In the data rows, the value 128 means zero.
Every row has a hidden score. In each pair, how much higher is the second row's than the first's? 20 means about the same, 40 much higher and 0 much lower. The score is a weighted sum of the row's numbers plus the product of two more (or one squared), each taken from its middle value.
109 126 112 100 149 138 132 130 150 110 117 99 114 132 154 97
106 161 125 103 150 135 157 113 148 128 107 102 118 124 148 95 ~ 13
109 137 148 112 134 126 141 148 140 94 107 118 126 132 123 115
144 154 87 163 85 71 155 129 77 122 156 163 131 108 130 130 ~ 16
117 87 168 116 154 153 100 146 162 120 105 122 114 150 118 158
113 161 122 109 143 128 160 111 136 128 123 110 127 122 143 101 ~ 15
164 159 82 164 79 90 135 118 67 135 175 161 147 105 133 124
135 178 94 180 73 86 143 94 66 146 163 170 140 113 118 114 ~ 12
171 91 131 142 106 126 88 157 102 112 137 148 135 111 121 179
156 110 106 133 121 120 115 98 128 174 162 120 132 94 142 137 ~ 21
110 132 115 96 155 134 142 131 153 126 120 93 121 130 143 104
89 142 139 99 153 132 156 113 152 114 106 105 127 128 143 88 ~ 4
140 111 116 139 118 112 129 100 135 170 156 123 107 141 152 129
125 152 125 102 145 129 154 117 137 122 126 107 129 122 145 104 ~ 26
153 155 128 162 78 109 144 107 96 159 165 145 124 129 125 140
121 184 165 157 99 162 105 153 90 113 102 147 155 138 93 117 ~ 19
147 108 122 96 144 125 136 140 148 109 162 82 147 139 161 112
119 116 127 102 154 128 141 134 160 110 113 102 116 150 151 114 ~ 15
149 115 157 158 102 141 94 86 129 202 162 138 125 134 108 153
131 130 114 138 128 125 133 95 132 167 140 131 122 118 123 113 ~ 27
126 144 111 158 99 81 157 132 107 107 139 149 119 138 137 142
121 166 127 170 99 128 127 98 97 165 138 163 140 125 92 128 ~ 22
144 143 105 142 115 116 118 141 76 117 128 170 170 82 89 138
138 113 143 133 133 141 112 143 128 115 106 135 154 119 99 159 ~ 26
90 145 131 142 146 146 111 124 116 131 94 165 143 114 92 116
143 123 146 172 98 140 91 84 125 201 161 142 125 130 117 132 ~ 15
144 87 106 115 133 112 120 120 147 152 171 106 127 129 157 133
138 112 166 113 131 170 90 149 139 125 117 116 127 145 112 146 ~ 30
121 106 137 105 149 129 139 146 160 109 128 91 127 141 153 115
123 110 115 99 152 135 137 144 146 115 108 103 110 135 151 118 ~ 22
79 144 135 102 171 167 123 127 149 124 89 117 135 122 107 84
105 106 138 104 160 131 140 135 163 110 105 111 107 144 148 115 ~ 14
99 153 140 122 147 128 167 121 153 137 124 113 126 149 125 107
164 122 140 132 99 116 123 114 133 157 171 115 109 140 164 150 ~ 19
139 116 130 170 103 122 105 134 95 132 132 172 136 118 108 159
130 126 125 109 141 129 137 126 131 119 137 116 118 122 137 115 ~ 30
103 112 154 123 148 164 106 127 145 139 100 126 120 130 112 127
128 151 151 143 115 142 121 156 100 97 100 157 128 150 109 154 ~ 17
158 123 139 131 98 127 112 109 128 160 152 125 98 138 149 154
156 121 149 166 97 140 99 87 119 196 172 137 140 132 109 150 ~ 14
142 87 138 162 107 119 104 148 117 123 125 163 129 136 118 182
122 142 162 121 122 166 111 125 136 138 122 121 122 155 127 134 ~ 27
126 163 149 130 121 140 137 152 110 105 116 139 151 124 111 127
92 141 123 109 152 131 162 106 151 128 103 123 109 140 130 98 ~ 21
144 120 145 166 102 139 89 86 123 197 157 135 120 141 121 138
127 129 102 129 137 110 141 162 110 66 106 141 139 110 112 124 ~ 34
157 161 96 167 79 93 137 120 68 128 174 157 146 109 130 122
108 128 127 104 150 129 156 123 155 126 128 105 136 140 148 111 ~ 14
123 128 111 110 150 136 125 114 140 139 121 120 133 116 130 109
112 114 153 121 152 163 99 124 140 159 102 144 114 133 100 147 ~ 22
137 187 137 203 77 102 131 101 64 164 140 193 160 92 60 152
121 114 143 92 161 179 97 143 158 128 116 85 132 126 141 103 ~ 31
160 124 124 145 90 106 128 128 102 140 159 145 113 138 142 155
151 117 132 167 93 118 103 135 92 137 140 164 140 118 113 167 ~ 15
135 133 109 108 141 135 127 138 132 107 136 103 120 114 155 99
126 123 118 100 150 138 133 127 144 126 135 98 123 129 156 100 ~ 13
172 96 124 139 101 118 87 149 102 127 138 153 134 118 121 180
140 120 148 138 104 138 108 175 114 100 136 142 164 168 114 150 ~ 10
132 108 122 90 147 121 143 144 156 114 160 93 145 140 157 109
142 105 98 111 138 115 136 101 140 155 148 109 122 105 150 113 ~ 21
120 127 129 118 145 124 170 140 154 131 145 106 128 147 135 105
145 164 110 150 118 117 115 146 78 115 121 169 167 85 82 138 ~ 22
142 120 126 119 139 132 124 92 159 178 139 102 106 134 149 125
120 108 144 112 150 169 89 148 150 131 104 119 125 143 123 136 ~ 24
104 142 122 104 158 140 160 125 153 131 112 108 120 139 145 100
78 158 128 131 140 133 140 167 116 75 79 159 151 126 75 107 ~ 23
120 137 149 125 127 145 129 165 117 81 102 137 144 141 113 135
151 118 144 136 121 132 117 153 110 111 112 139 146 113 108 156 ~ 18
93 162 129 144 129 105 174 142 116 79 80 154 129 131 95 123
159 136 96 150 86 78 145 144 83 111 161 157 137 115 131 155 ~ 25
128 118 108 135 119 126 111 128 115 127 130 146 134 116 118 137
134 118 130 99 145 129 146 140 153 116 140 88 137 141 159 114 ~ 18
103 149 133 128 144 138 139 109 141 138 115 122 131 134 117 104
152 107 102 121 126 107 128 105 141 154 184 96 109 129 191 117 ~ 25
160 150 87 149 85 78 148 122 80 114 152 155 128 110 143 138
113 92 171 120 154 150 102 147 165 119 97 120 119 156 125 157 ~ 21
86 146 132 110 158 140 168 108 159 123 104 111 110 141 128 97
152 135 108 155 93 77 149 143 95 101 153 149 129 129 134 154 ~ 15
138 72 161 109 154 161 96 155 153 123 99 120 117 136 116 169
107 126 126 96 159 136 145 111 152 120 121 103 124 134 146 94 ~ 18
118 132 132 118 139 132 130 75 158 190 129 106 93 142 141 121
114 131 124 92 160 135 148 130 154 119 113 101 115 143 149 102 ~ 30
96 132 152 138 132 130 129 148 135 105 96 136 148 145 106 134
155 94 105 147 101 85 134 144 101 109 155 146 130 119 135 159 ~ 23
121 121 133 110 149 125 151 139 155 119 128 97 134 139 147 108
111 141 112 118 144 137 123 115 138 121 129 111 131 118 142 89 ~ 26
100 129 130 102 149 125 162 116 154 131 123 105 122 146 129 100
116 130 115 94 159 132 151 133 155 127 116 101 125 127 130 99 ~ 32
131 150 130 118 134 131 138 122 127 123 129 121 128 124 134 112
147 159 84 157 94 79 156 115 80 125 143 169 126 99 128 124 ~ 12
137 127 103 149 101 78 160 143 106 99 145 141 119 135 145 144
99 172 129 112 144 124 166 100 133 144 111 119 117 138 119 93 ~ 23
166 142 159 131 114 170 85 132 113 151 144 109 159 104 117 123
129 66 161 115 153 150 100 152 165 118 101 116 117 152 133 168 ~ 8
117 147 114 125 124 112 148 166 110 71 106 134 139 116 116 123
110 122 123 111 154 130 131 126 146 128 110 114 123 124 137 107 ~ 17
127 141 126 114 134 129 135 128 127 125 129 113 118 117 142 112
121 99 165 108 150 170 101 149 153 119 98 124 113 147 120 142 ~ 24
142 111 130 133 112 117 122 145 119 124 125 145 124 125 129 155
153 127 108 153 98 82 158 139 98 108 160 138 126 129 138 139 ~ 21
69 118 169 129 154 161 122 111 168 135 84 136 103 159 100 126
122 83 139 104 160 124 124 135 169 119 125 110 123 128 138 141 ~ 22
158 79 140 116 135 148 79 183 113 97 115 145 139 109 121 181
156 123 103 161 89 80 143 144 96 107 166 152 136 129 139 166 ~ 14
98 137 112 121 154 134 137 112 142 138 112 126 115 121 126 97
126 113 121 119 145 145 91 158 118 103 110 140 145 97 105 136 ~ 25
146 71 149 106 151 161 79 138 153 126 105 120 122 130 129 157
101 148 143 114 145 141 151 125 148 130 103 109 123 145 137 100 ~ 9
140 110 135 151 105 127 98 136 108 128 115 166 130 118 108 174
114 123 134 107 152 124 159 126 148 126 137 104 129 142 148 101 ~ 20
112 149 134 103 151 130 154 114 158 121 117 106 119 136 141 86
129 137 127 116 138 122 153 124 147 134 142 102 139 140 137 98 ~ 21
143 155 128 165 83 110 141 119 88 136 153 154 121 138 129 145
122 131 145 150 127 168 75 111 123 180 128 151 142 125 95 118 ~ 19
123 137 102 161 98 76 159 126 100 120 139 157 124 138 133 140
145 92 109 116 135 112 117 114 155 141 164 100 117 140 177 117 ~ 30
143 110 103 140 111 93 126 141 101 105 139 145 139 113 131 157
118 149 110 148 114 96 145 129 98 118 123 163 143 112 104 135 ~ 19
127 136 112 129 126 124 126 171 109 76 117 143 149 122 117 146
111 126 137 106 152 125 153 131 156 123 125 103 119 138 137 107 ~ 17
126 132 142 124 132 170 90 126 136 149 118 115 144 122 120 117
136 104 137 129 150 155 102 139 143 124 107 123 139 116 109 130 ~ 29
117 107 127 143 128 145 80 157 109 103 108 174 145 112 89 143
142 106 139 162 102 122 108 149 112 112 119 171 132 135 90 186 ~ 14
118 147 122 119 139 128 142 117 123 121 116 128 117 124 131 111
121 108 121 97 146 127 138 133 157 118 129 92 130 136 154 119 ~ 17
137 128 136 151 111 150 104 97 117 185 147 134 135 132 119 132
108 123 143 137 143 144 109 132 130 112 85 144 139 121 82 152 ~ 32
164 77 140 153 98 126 82 162 110 105 129 156 130 124 116 189
90 144 123 110 150 137 152 122 149 124 114 114 117 129 143 88 ~ 19
125 148 134 159 111 141 111 92 119 199 145 150 123 134 113 123
111 136 145 99 167 170 117 116 164 146 110 96 133 130 131 86 ~ 36
157 111 138 158 102 122 102 144 106 127 122 151 134 127 118 175
132 124 157 140 108 140 121 169 114 112 138 147 154 164 112 137 ~ 20
137 130 136 151 112 122 125 124 118 143 121 133 141 127 108 153
121 110 122 124 140 146 100 156 114 106 109 139 143 96 113 143 ~ 19
125 139 129 115 135 127 139 129 126 117 126 113 126 118 137 121
152 149 97 153 87 73 151 130 78 106 150 153 134 104 140 149 ~ 10
138 98 116 99 145 125 148 151 154 119 162 83 140 139 147 109
122 122 171 109 145 161 124 150 153 118 121 108 110 161 149 133 ~ 16
171 95 129 167 90 119 102 140 101 146 157 163 144 130 111 176
144 124 117 109 129 124 131 142 126 118 137 111 123 118 143 123 ~ 28
106 151 120 89 159 130 155 126 140 126 117 103 115 115 146 111
135 101 120 100 142 125 144 139 153 125 160 98 144 140 148 113 ~ 21
136 187 88 169 83 86 149 103 74 139 155 169 130 105 108 121
112 141 109 153 126 112 137 77 131 178 137 142 120 123 118 117 ~ 9
127 121 100 143 107 81 151 146 104 101 151 142 123 131 148 135
129 117 123 88 154 136 144 137 152 112 129 85 130 127 155 113 ~ 29
142 107 105 117 132 115 123 97 125 164 154 120 124 110 134 128
150 86 139 151 99 123 86 154 110 116 127 167 130 135 113 196 ~ 15
134 106 102 136 132 109 115 100 134 154 163 124 116 115 155 128
132 150 108 172 89 79 164 122 94 130 147 173 135 129 119 152 ~ 6
147 91 112 96 164 133 115 135 148 128 125 100 131 101 146 130
114 143 128 153 112 127 129 112 115 143 125 148 133 122 110 132 ~ 10
195 120 110 128 95 129 87 101 109 190 206 124 128 112 164 133
118 113 123 117 145 121 152 139 155 125 151 97 138 142 141 101 ~ 19
116 180 91 172 85 79 164 95 75 142 145 176 117 114 102 124
165 141 84 151 84 79 141 143 77 103 161 149 129 108 149 150 ~ 22
189 121 84 165 89 89 102 131 59 144 170 162 177 72 109 147
137 119 122 111 133 125 140 136 128 122 136 113 126 120 143 115 ~ 19
135 71 158 108 158 155 95 158 159 113 103 114 111 143 130 168
130 119 125 88 155 133 149 135 162 108 124 89 123 138 160 116 ~ 18
108 146 168 130 126 160 126 120 137 134 116 125 111 147 115 122
124 140 125 117 137 124 151 114 138 119 120 111 124 118 129 118 ~ 19
125 151 142 140 112 148 115 167 106 108 115 135 157 128 113 125
147 111 130 139 116 135 94 70 146 210 164 111 118 101 131 117 ~ 25
147 153 130 157 84 102 149 107 96 159 159 144 132 125 126 137
127 135 150 114 132 144 138 130 134 130 131 101 128 132 137 119 ~ 28
108 131 130 135 124 134 128 167 105 85 103 158 142 124 104 132
114 119 142 87 175 187 96 116 166 144 108 89 127 124 134 81 ~ 36
89 129 139 104 158 128 162 109 160 126 106 106 114 156 136 102
138 90 137 170 106 121 98 133 115 124 120 166 115 136 109 185 ~ 26
115 96 159 124 153 159 110 136 156 131 93 129 109 139 100 160
109 167 148 139 112 138 146 151 99 96 89 158 134 137 96 138 ~ 5
162 112 135 159 95 129 88 149 100 125 137 153 147 118 110 179
122 113 121 136 135 136 95 142 118 112 110 151 145 110 104 134 ~ 21
128 91 129 90 156 134 136 153 158 97 117 91 113 139 165 125
157 126 108 131 108 107 126 84 136 185 177 115 98 136 168 115 ~ 14
116 161 117 111 136 128 169 120 135 125 116 112 122 125 134 104
109 94 163 114 155 157 106 149 165 117 104 117 115 160 126 135 ~ 20
128 114 143 107 147 167 80 131 139 135 106 122 118 117 131 136
136 110 124 100 145 123 150 140 153 119 153 85 148 139 163 109 ~ 9
159 122 106 149 92 82 146 145 92 105 158 146 128 121 150 150
131 136 123 104 144 126 141 118 137 121 145 99 133 120 144 109 ~ 33
143 134 120 155 82 96 143 111 99 153 162 137 120 125 130 147
108 123 122 87 158 136 142 132 156 107 123 100 118 136 156 106 ~ 29
120 126 127 110 141 124 158 123 155 128 128 98 134 146 142 107
113 150 140 118 132 134 149 154 126 100 111 126 136 142 130 123 ~ 16
129 134 118 114 134 125 141 132 129 124 126 110 122 116 133 113
162 107 108 135 98 82 146 152 101 93 146 139 121 119 147 173 ~ 5
108 135 117 93 163 157 108 141 134 110 109 110 154 105 126 93
134 131 97 153 103 85 141 134 104 108 151 148 132 126 146 131 ~ 9
159 154 78 154 82 72 153 126 80 116 155 156 132 102 135 142
147 127 131 133 103 127 125 103 137 161 161 101 111 153 164 114 ~ 13
127 90 154 110 155 166 84 140 141 139 106 128 120 130 119 154
153 160 149 192 77 131 102 127 76 155 144 170 154 112 82 155 ~ 16
146 109 105 131 140 103 139 74 142 177 149 129 119 114 131 141
135 104 103 111 145 112 132 106 149 140 131 110 109 112 155 126 ~ 23
133 135 112 149 93 86 156 123 102 112 146 144 134 129 142 134
116 116 142 166 108 126 109 131 117 130 108 175 119 144 96 180 ~ 27
159 111 133 156 98 119 103 133 106 144 128 159 137 125 104 181
123 108 133 99 144 126 155 134 153 122 144 99 135 143 147 108 ~ 19
82 143 160 109 167 177 117 89 167 171 96 106 124 127 109 81
145 74 151 99 158 168 75 159 158 111 109 111 126 125 127 159 ~ 33
131 138 120 143 114 118 130 123 109 146 134 146 129 123 114 138
138 176 95 168 81 76 163 114 80 118 142 166 131 118 125 132 ~ 14
128 113 147 165 103 122 107 149 107 116 119 172 126 138 101 183
125 123 149 120 142 185 77 118 136 161 114 124 143 122 113 119 ~ 25
125 146 127 130 121 136 137 150 112 104 120 130 142 134 126 113
155 108 140 174 88 115 98 127 101 151 151 172 150 137 82 179 ~ 17
109 157 124 105 155 131 159 107 140 122 111 103 116 132 135 95
129 116 123 99 140 121 152 127 153 121 160 95 141 145 146 102 ~ 20
183 119 92 150 82 74 131 140 88 96 169 144 136 117 154 165
139 132 123 112 134 124 147 135 125 121 134 116 136 135 141 111 ~ 19
124 129 144 142 127 174 90 109 125 178 137 146 152 129 92 119
111 154 129 112 143 131 162 107 136 134 127 112 121 126 128 102 ~ 23
152 115 95 150 92 83 131 148 97 98 169 134 136 135 158 144
153 110 128 157 103 125 92 139 109 130 132 156 130 121 119 177 ~ 24
124 160 148 140 112 142 140 145 111 109 116 138 130 136 112 122
105 158 104 170 115 98 159 114 98 135 109 176 131 117 85 131 ~ 17
99 148 139 133 142 154 123 101 127 176 107 156 126 126 94 112
87 145 151 101 170 162 135 109 164 148 86 103 111 136 121 101 ~ 25
121 129 118 99 143 129 152 138 144 102 115 101 121 128 139 110
117 75 173 110 161 158 105 142 160 112 91 120 110 149 121 175 ~ 13
156 101 133 147 102 125 101 147 105 127 134 158 131 120 122 185
162 138 135 143 95 120 123 92 116 172 183 117 103 120 166 118 ~ 30
106 171 147 126 141 127 159 103 135 137 117 120 119 133 121 97
134 128 115 127 124 96 143 82 141 166 168 105 104 133 178 106 ~ 14
137 135 111 85 158 134 142 136 141 101 124 82 124 117 166 98
121 157 151 144 114 154 110 151 93 111 88 170 144 116 81 141 ~ 10
151 149 135 164 81 105 142 97 97 164 160 149 116 132 118 140
155 176 96 184 77 88 141 107 66 159 171 170 149 100 118 113 ~ 18
149 134 147 144 117 126 117 141 111 118 116 138 153 114 104 158
148 106 111 118 139 112 132 96 139 164 157 115 116 107 138 133 ~ 25
134 86 169 114 153 164 96 148 153 111 91 121 113 141 121 170
100 133 128 111 151 135 152 114 151 127 100 116 100 143 129 103 ~ 19
156 65 126 148 101 121 81 164 112 105 134 157 133 125 124 186
103 115 158 122 152 169 105 112 149 142 92 132 112 143 112 127 ~ 23
140 101 120 89 148 134 129 146 151 96 129 95 113 126 165 112
139 152 136 148 102 140 114 92 121 191 155 141 101 136 142 120 ~ 12
162 114 117 133 109 125 113 146 109 122 145 133 137 118 129 143
128 132 121 105 145 137 136 125 142 121 125 104 126 132 140 113 ~ 20
147 119 101 118 134 122 119 112 129 153 148 119 125 110 132 123
145 167 93 164 85 89 144 117 72 134 165 166 138 100 140 129 ~ 7
62 141 133 109 173 160 142 115 150 119 85 126 129 127 103 79
134 123 142 146 124 174 82 121 119 182 136 140 156 113 94 129 ~ 20
131 116 123 78 152 128 133 149 154 89 106 91 115 127 158 123
108 158 127 118 134 128 145 119 129 120 114 116 119 125 139 106 ~ 14
132 151 135 179 90 123 114 107 88 143 125 180 129 120 97 156
134 144 115 144 107 99 157 66 133 195 173 120 101 129 146 112 ~ 21
136 126 116 86 158 136 137 128 149 106 133 84 118 121 169 104
91 140 131 107 146 130 148 121 149 124 100 116 109 136 139 96 ~ 5
80 153 123 123 151 135 154 105 145 130 110 124 112 138 129 80
89 145 159 97 168 172 128 112 169 150 97 99 126 136 119 87 ~ 20
109 101 172 126 154 171 92 132 159 142 93 131 110 145 109 146
123 143 137 117 139 160 113 122 139 137 125 112 136 124 124 103 ~ 23
104 166 131 129 132 126 159 104 127 135 119 127 119 128 115 112
107 121 151 99 169 175 111 121 163 141 106 91 127 134 130 98 ~ 24
112 130 130 117 145 126 155 124 151 121 140 105 126 145 134 96
131 147 109 130 113 98 146 161 92 86 120 143 155 122 116 140 ~ 11
141 118 125 93 141 125 139 148 149 108 157 85 141 141 164 113
133 146 109 163 91 77 153 133 103 107 151 152 134 146 130 139 ~ 8
136 136 100 150 114 99 140 136 100 109 135 152 144 101 120 137
117 123 120 93 154 134 147 138 152 121 115 107 113 141 146 103 ~ 25
109 145 106 152 107 81 156 126 110 107 129 157 112 144 129 135
148 97 110 93 144 130 141 143 155 119 156 89 143 144 152 120 ~ 36
118 142 124 115 145 123 165 127 148 134 143 102 132 139 133 105
141 105 143 116 133 141 112 103 157 176 134 100 105 138 151 141 ~ 10
113 149 132 110 142 124 155 114 139 130 129 106 120 126 140 97
107 90 156 119 156 141 122 139 166 126 108 117 111 143 125 143 ~ 21
146 113 146 131 127 145 91 172 106 93 93 161 151 118 100 169
131 129 145 126 141 181 77 129 137 151 120 122 133 124 119 115 ~ 32
124 93 151 119 153 172 89 133 159 134 105 121 116 134 128 149
157 156 82 157 84 82 147 126 81 116 160 156 127 103 136 133 ~ 15
119 154 111 171 86 78 163 119 94 131 140 164 124 128 107 153
148 142 125 132 120 114 135 90 124 167 163 125 125 113 128 121 ~ 28
124 133 134 127 120 127 140 168 122 97 135 132 155 149 118 124
147 125 141 128 130 129 111 151 112 110 116 138 143 117 111 149 ~ 21
58 187 128 133 140 136 153 86 135 153 99 140 116 132 107 79
141 129 108 151 96 77 151 147 98 95 145 144 123 121 139 161 ~ 24
143 116 135 153 106 123 102 135 109 126 122 157 135 122 104 177
138 136 136 147 111 150 100 90 118 188 153 144 116 142 113 121 ~ 21
153 110 120 127 118 110 118 142 123 112 115 138 118 126 138 159
141 112 153 155 115 138 105 91 144 173 131 129 113 131 118 140 ~ 23
159 112 134 153 97 116 117 139 97 136 140 163 130 135 111 177
145 148 111 157 86 76 158 143 94 111 149 147 125 127 126 155 ~ 25
114 112 143 89 157 145 124 144 155 107 124 98 120 148 158 120
108 131 154 120 149 161 107 110 144 151 98 139 121 133 111 125 ~ 13
139 126 142 122 137 174 82 121 135 153 133 118 140 112 123 116
93 139 135 107 155 131 158 122 157 117 104 111 114 139 134 104 ~ 9
111 145 108 131 127 113 150 162 110 77 108 137 144 121 123 114
117 142 119 82 156 133 136 127 145 116 118 93 130 116 148 101 ~ 26
121 143 119 102 134 132 133 129 135 126 133 98 138 122 146 97
109 132 150 149 132 138 130 133 130 123 91 143 146 118 81 149 ~ 26
165 106 150 161 95 142 95 92 125 193 166 136 132 131 110 156
147 169 83 168 86 82 145 102 67 145 165 169 142 100 125 122 ~ 13
106 156 120 118 140 136 143 121 132 124 122 119 127 115 134 95
115 114 138 95 148 151 129 140 157 118 122 102 119 151 151 114 ~ 20
138 115 130 104 147 122 144 139 153 118 144 90 127 129 160 110
108 149 122 131 133 115 147 158 115 71 93 146 135 132 115 144 ~ 15
163 157 109 190 83 96 125 102 66 155 159 179 155 84 86 142
103 121 133 107 156 130 147 126 160 108 110 105 109 137 143 117 ~ 20
132 138 97 147 103 93 151 129 101 113 151 150 129 122 140 131
116 121 146 174 103 121 111 121 115 126 108 178 120 134 97 165 ~ 16
116 135 136 97 152 129 149 130 152 105 123 94 124 120 155 99
124 78 151 105 162 161 90 163 167 104 102 106 120 145 148 137 ~ 27
168 123 101 131 103 97 139 76 136 183 187 105 114 129 169 119
155 106 146 158 100 145 84 105 122 183 167 141 125 143 119 140 ~ 25
142 89 129 142 104 125 89 161 114 103 140 157 126 124 129 181
165 123 138 139 99 135 103 102 127 172 176 107 125 144 159 125 ~ 8
133 114 151 118 148 164 95 131 146 120 102 119 129 127 124 135
117 133 153 124 139 179 80 124 137 166 123 129 137 125 104 115 ~ 18
156 113 100 142 101 79 153 148 110 86 153 137 121 130 145 150
125 134 128 132 130 131 129 100 133 160 138 121 113 124 139 112 ~ 20
122 95 151 88 148 165 102 161 152 112 112 103 111 154 152 139
132 136 145 124 141 182 82 120 138 161 111 126 133 119 121 120 ~ 16
134 130 131 163 100 125 103 121 96 143 133 171 129 128 100 156
125 152 115 139 120 102 156 160 95 81 118 152 140 108 112 131 ~ 14
128 142 124 115 137 132 134 126 131 122 122 112 128 128 135 110
107 150 108 171 98 85 165 129 100 116 137 162 128 139 123 133 ~ 6
96 147 128 107 145 124 159 119 146 103 103 111 115 136 133 113
125 131 119 133 118 122 126 124 120 141 121 143 123 127 119 133 ~ 18
120 124 126 142 119 117 130 132 118 131 118 151 121 133 112 149
123 135 113 97 155 132 130 110 146 124 128 105 131 109 144 108 ~ 28
125 124 133 94 139 139 127 146 142 107 122 92 130 136 145 117
113 124 135 110 143 124 158 125 154 128 136 99 129 146 147 107 ~ 12
139 133 145 123 131 150 118 129 137 146 132 107 137 121 137 112
133 130 143 112 137 153 113 127 139 147 129 108 122 133 129 119 ~ 24
129 144 114 159 96 78 167 128 103 104 138 150 125 133 133 142
125 95 165 109 150 161 97 143 155 119 86 129 123 140 108 163 ~ 32
132 90 122 83 158 132 118 158 158 86 130 98 122 141 173 134
145 139 104 158 92 79 153 137 91 119 147 160 131 126 126 162 ~ 5
130 116 137 151 119 154 79 158 97 117 112 164 161 121 83 151
134 124 116 146 117 113 120 127 119 127 125 142 121 128 118 148 ~ 21
177 84 115 128 118 115 104 153 120 119 138 128 131 117 138 177
112 109 148 168 108 123 100 137 117 122 114 170 114 134 111 163 ~ 12
135 140 118 103 137 126 155 127 134 118 118 103 121 115 140 112
104 94 152 106 164 163 106 145 166 116 88 117 118 151 125 132 ~ 17
112 138 119 108 148 134 141 122 141 127 132 109 121 131 138 100
129 134 101 157 102 84 158 120 104 107 151 149 114 132 143 137 ~ 12
97 140 117 110 154 135 148 126 153 110 104 109 111 129 134 97
110 112 120 101 159 124 141 138 158 101 113 105 109 148 154 121 ~ 14
141 133 106 155 85 77 148 132 90 125 157 151 133 132 133 154
81 162 117 134 145 131 137 163 110 74 78 157 147 131 80 102 ~ 34
104 135 138 109 145 128 153 122 156 127 130 103 123 154 134 110
144 121 144 155 105 126 103 130 101 137 126 168 132 118 103 166 ~ 17
144 85 124 91 148 130 126 152 153 104 145 84 136 138 174 118
110 144 129 134 129 124 151 83 142 178 138 125 111 135 119 110 ~ 18
99 135 135 101 161 135 162 123 158 120 110 103 117 133 138 103
126 131 118 106 148 137 138 121 137 132 122 110 124 115 126 99 ~ 29
111 131 138 111 145 128 156 132 151 112 102 108 117 137 136 115
80 140 124 139 157 141 124 100 142 149 94 140 136 115 90 103 ~ 22
